(in the rows, 128 means zero)
One hidden turn or mirror swaps the rows below in pairs. Which row is each named row swapped with?
tona: [140 112 117  83 142 113 112 132 147 123  86 161 132 136 130 141 107 151
 142 114 135 117]
moli: [138 127 101  84 148 127 123 144 144 121  80 166 135 117 120 136 120 137
 138 104 132 116]
Gefe: [134 154 124  99 102 169 118 127 102  90 138 140 143 150 149 142  68 126
 140 117 136 124]
Kopi: [132 165 120  68 110 164 119 159 124 120 103 136 113 142 118 124  81 100
 145  78 146 102]
Nok: [125 165 115  96 115 161 108 166 156 118 129 117 157 136 117 125 124 118
 147 108 122 130]
sol: [143 161 125  89 117 157 119 172 149 111 141 126 150 133 128 130 121 127
 154 110 121 130]
Kaz: [121 117 151 115 115 139 124 140 109  76 119 138 131 153 148 138  89 105
 125 116 141  99]
gibi: [118 121 147  93 135 140 125 142 131 133  80 124 128 166 118 137  91 159
 158 115 121 115]
zis: [120 148  75  78 118 149 132 141 104 107 110 111 118 132 103 146  96 103
 132  90 118 108]
Sodeg: [128 153 116 128 132 152 123 166 143 118  79 108 144 157 100 145 102 128
 134 101 131  89]
Lonut: [119 154 124 103 117 168 112 124 104 102 132 132 133 158 152 142  80 118
 135 139 132 117]
gufor: [166 153 108  98 143 165 128 146 138 124  90 156 134 137 128 128  82 149
 153 120 133  99]
Benan: [140 125 110 103 111 144 123 152 113  95 116 128 136 189 123 133  68 137
 117  83 116  93]
dakiz: [131 164 118  95 112 168 122 163 153 107 142 130 146 129 122 133 125 118
 150 101 129 132]
retam: [143 126 111  85 150 120 114 130 138 117  77 163 133 129 126 147 111 142
 140 123 143 112]
Neli: [141 112 135 101 122 173 144 144 132  88  93 130 116 166 139 130 104 138
 136  88 136 118]
varev: [124 155 127 111 109 167 117 122 107  89 138 139 127 153 153 146  81 127
 142 122 132 125]
gino: [120 140 100  74 102 137 104 141 122  86  94 130  93 143 120 129  88 159
  97 132 140 119]
nata: [122 170 135 115 104 154 120 159  95 109 114  98 109 144 103 153 101 124
 123  98 129 114]
pav: [157 148 120  92 146 161 123 136 144 118  75 156 132 147 121 140  77 143
 156 124 128  98]
fede: [119 141  98  68 104 147 113 149 113  91  90 131  91 139 122 134  93 148
  99 114 158 113]
bogub: [128 161 120  88 118 165 122 166 148 120 142 134 155 141 124 118 122 111
 141 112 125 128]
Pofi: [124 139  87 105 112 142 107 113 136  97  94 117 124 125 127 150  95 132
 143  97 106  80]
fali: [115 145  95  71 104 140 127 158 120  91  93 128  95 128 117 135 101 147
  95 128 137 106]
kemut: [141 115 113  80 149 116 117 131 138 111  90 171 123 122 127 135 108 147
 134 114 134 105]
Lufo: [114 137  97  65 107 136 117 160 124  87 102 128  98 133 118 120 100 158
  97 123 139 116]
gafal: [131 169 113  92 107 158 123 173 156 111 137 132 150 131 126 128 119 109
 145 100 124 122]
tuzev: [146 127 116  85 145 121 109 132 141 120  74 165 131 132 133 142 103 133
 139 126 136 114]
tevi: [124 130 131 100 141 155 155 156 132 105 121 142 123 147 123 139  84 111
 126  64 137 121]
Nam: [123 139 114  90  98 159 131 146 149 116  99  98 120 181 120 132 113 147
 119 109 159 117]
mivos: [132 134 121 122 110 122 121 116 124 110  95 135 138 109 118 162  80 124
 130 102 153 121]
rimur: [115 147 124  88 141 134 106 157 142 110 106 104 163 149 119 146 115 111
 140 115 106  95]
dodi: [145 144 100  74  98 133 134 150 142  87 111  99 120 152  96 126  93 127
 131  74 128  99]
tanik: [123 131 140 110 127 132 107 118 127 125 101 124 118 165 101 118 103 129
 137  97 131 144]
gumu: [127 163 133 111 116 166 124 132  95  92 128 137 130 146 155 153  83 135
 131 131 125 122]
gofom: [117 117  90 108 142 142 153 127 136 109 109 139 135 159 140 152 109 128
 130 103 115  89]
puf: [119 140 138 130 141 128 132 106 124 101  89 121 129 144 110 141  86 141
 139  94 133 100]
Perog: [133 125  79  91 115 140 101 147 132 114 117 115 146 129 107 127 105 147
 106 102 102 127]
difo: [151 130 127 104 127 127 105 146 118 115 131 124 132 156 121 145 100 122
 160  78 101 113]
Res: [108 141  96  64 105 138 112 167 126  97 106 132 108 128 115 127  93 153
  90 121 138 114]
nudu: [143 127 106  99  88 123 120 156 147  88 117 116 112 117 114 115  89 120
 118  88 129 124]
Kuz: [128 168 126 104 116 161 118 162 159 104 133 127 153 128 120 121 116 115
 148 113 119 128]
kasaz: [117 142 147  78 109 153 119 148  90  96 108 117 138 175 136 129  89 119
 114 105 136  97]
nifa: [115 156 108  77 114 164 129 167 139  99 122 136 117 150  99 115  77 172
 104 114 119 101]
Pipet: [128 149 115  99 126 153 108 143 155  94 112  97 116 163 112 168  68 121
 134 118 139 128]
fep: [131 166 100  93 114 161 119 161 137 104 128 134 117 150 112 117  76 174
 104 124 121 108]
Lada: [118 145 102  63 109 143 152 168 114 103 103 122 115 156 101 151  92 137
 123 113  96  98]
riv: [126 150 124 106 111 170 123 123  91  93 122 144 131 157 157 140  81 120
 128 117 129 121]
puga: [134 122 106  90 155 114 108 134 152 114  88 162 130 131 116 142 117 142
 133 110 125 119]
Rim: [120 148 102  66 105 135 111 156 130  88  94 126  97 130 109 132 103 158
 100 131 152 109]
gosol: [133 148 142  98  82 143 124 126 140 111  96 137 123 151 105 113 111 143
 109  77 141 112]
dur: [103 161 122 111 137 132  94 122 146 114 129 143 122 156 109 143  72 124
 128 110 102 112]
sos: [122 156 129 115 106 160 106 122 106  98 129 142 131 155 158 145  75 130
 135 122 134 117]
zono: [141 125 108  78 140 119 112 139 148 123  81 166 126 125 117 150 108 141
 141 114 132 110]
fubo: [156 131 119 108 116 164 120 127 101 118  62 135 125 137 131 124 101 124
 116 112 135 128]
zeg: [127 176 134  82 104 158 119 143 108  89 108 138 108 143 111 140  64 164
 132  91 143 106]
Gif: [119 138  92 101 122 163 128 141 148  90 118 109 148 158 103 181 111 152
 119 109 121 112]
kod: [ 90 138 107  70 114 146 115 116 125  94 107 123 156 140 117 165  84 127
 130 113 155 107]
Per: [111 138 108  72 105 138 112 156 123  92  97 138  87 131 118 125  93 156
  96 122 138 111]
velo: [124 141 120  89 109 133 111 171 147  99 130 108 162 133 108 157 116 112
 136 114 146 104]
Seb: [112 124 135  82 119 138 129 142 164  81  97 137 127 149 128 109 109  97
 126 106 126 119]
tetu: [144 165 120  99 139 136 115 150 159  93 106 148 122 131 108 136  92 143
 166  96  98 107]

fep pairs with gufor
dodi pairs with puf
difo pairs with nata
tanik pairs with zis
nifa pairs with pav
gibi pairs with Lada
zeg pairs with tetu
zono pairs with Per

